(in the rows, 128 means zero)
The same turns and mirrors carry the whole set onto itself, and each row onto the other rows of its family. Which rows share a family with each named row? Give them in list order.
These 16 rows form 4 families of 4 rows each.
k_9: [129 122 153 130 126 148 166 131 138 115 135 154  81 133 134 154 151 157
 161 119 125 122 120 123 151 109]
k_248: [132 120 155 134 133 148 171 136 124 124 141 152  88 130 135 146 156 153
 148 118 128 123 124 129 157 108]
k_47: [111 137 159 156 140 160 162 114 112 127 102 121  93 100 105 119 145 141
 133 120 121 141 118 119 135 127]
k_11: [121 130 165 153 149 159 164 114 108 125 106 130 100 106 108 124 152 146
 134 113 120 139 130 109 130 122]
k_734: [102 132 143 122 120 145 152 127 152 124 153 133  96  98 116 129 115 151
 149 118 130 139 129 132 152 151]
k_474: [102 118 135 161 152 146 134  99 149 129 127 127  99 129 109 150 139 159
 148 125 136 113 131 117 122 134]
k_695: [101 122 136 151 148 141 136  99 161 122 121 119  93 116 115 147 132 157
 142 135 132 114 136 122 121 134]
k_138: [107 121 136 154 157 143 138 100 150 122 129 131  95 125 110 151 139 165
 133 134 129 109 141 127 125 131]
k_487: [103 126 152 127 124 143 158 132 142 129 159 133 100  95 121 121 113 148
 143 111 135 143 132 121 145 142]
k_373: [135 123 147 134 139 155 164 138 132 128 142 152  76 127 136 149 144 159
 154 121 127 120 114 121 157 114]
k_333: [110 130 165 149 143 156 160 122 114 121  95 128  88  99 104 125 151 145
 131 122 115 136 120 113 130 123]
k_683: [101 128 146 127 116 138 148 130 140 126 162 138 100  99 122 126 118 147
 142 111 126 138 138 131 142 145]
k_151: [101 129 152 124 110 141 148 127 141 124 155 138  95 102 118 119 116 146
 139 117 127 142 137 130 151 137]
k_857: [128 128 150 134 132 151 165 142 129 125 135 153  76 122 136 149 153 157
 162 119 126 122 116 127 149 109]
k_767: [110 135 169 151 142 153 167 120 116 119 104 126  97  97 101 127 143 141
 128 123 114 134 125 114 124 121]
k_120: [101 114 134 157 154 140 129 104 148 128 127 123  98 126 112 148 137 163
 134 124 129 117 136 120 123 136]

The rest of the family of k_9: k_47, k_138, k_487
The rest of the family of k_373: k_474, k_151, k_767

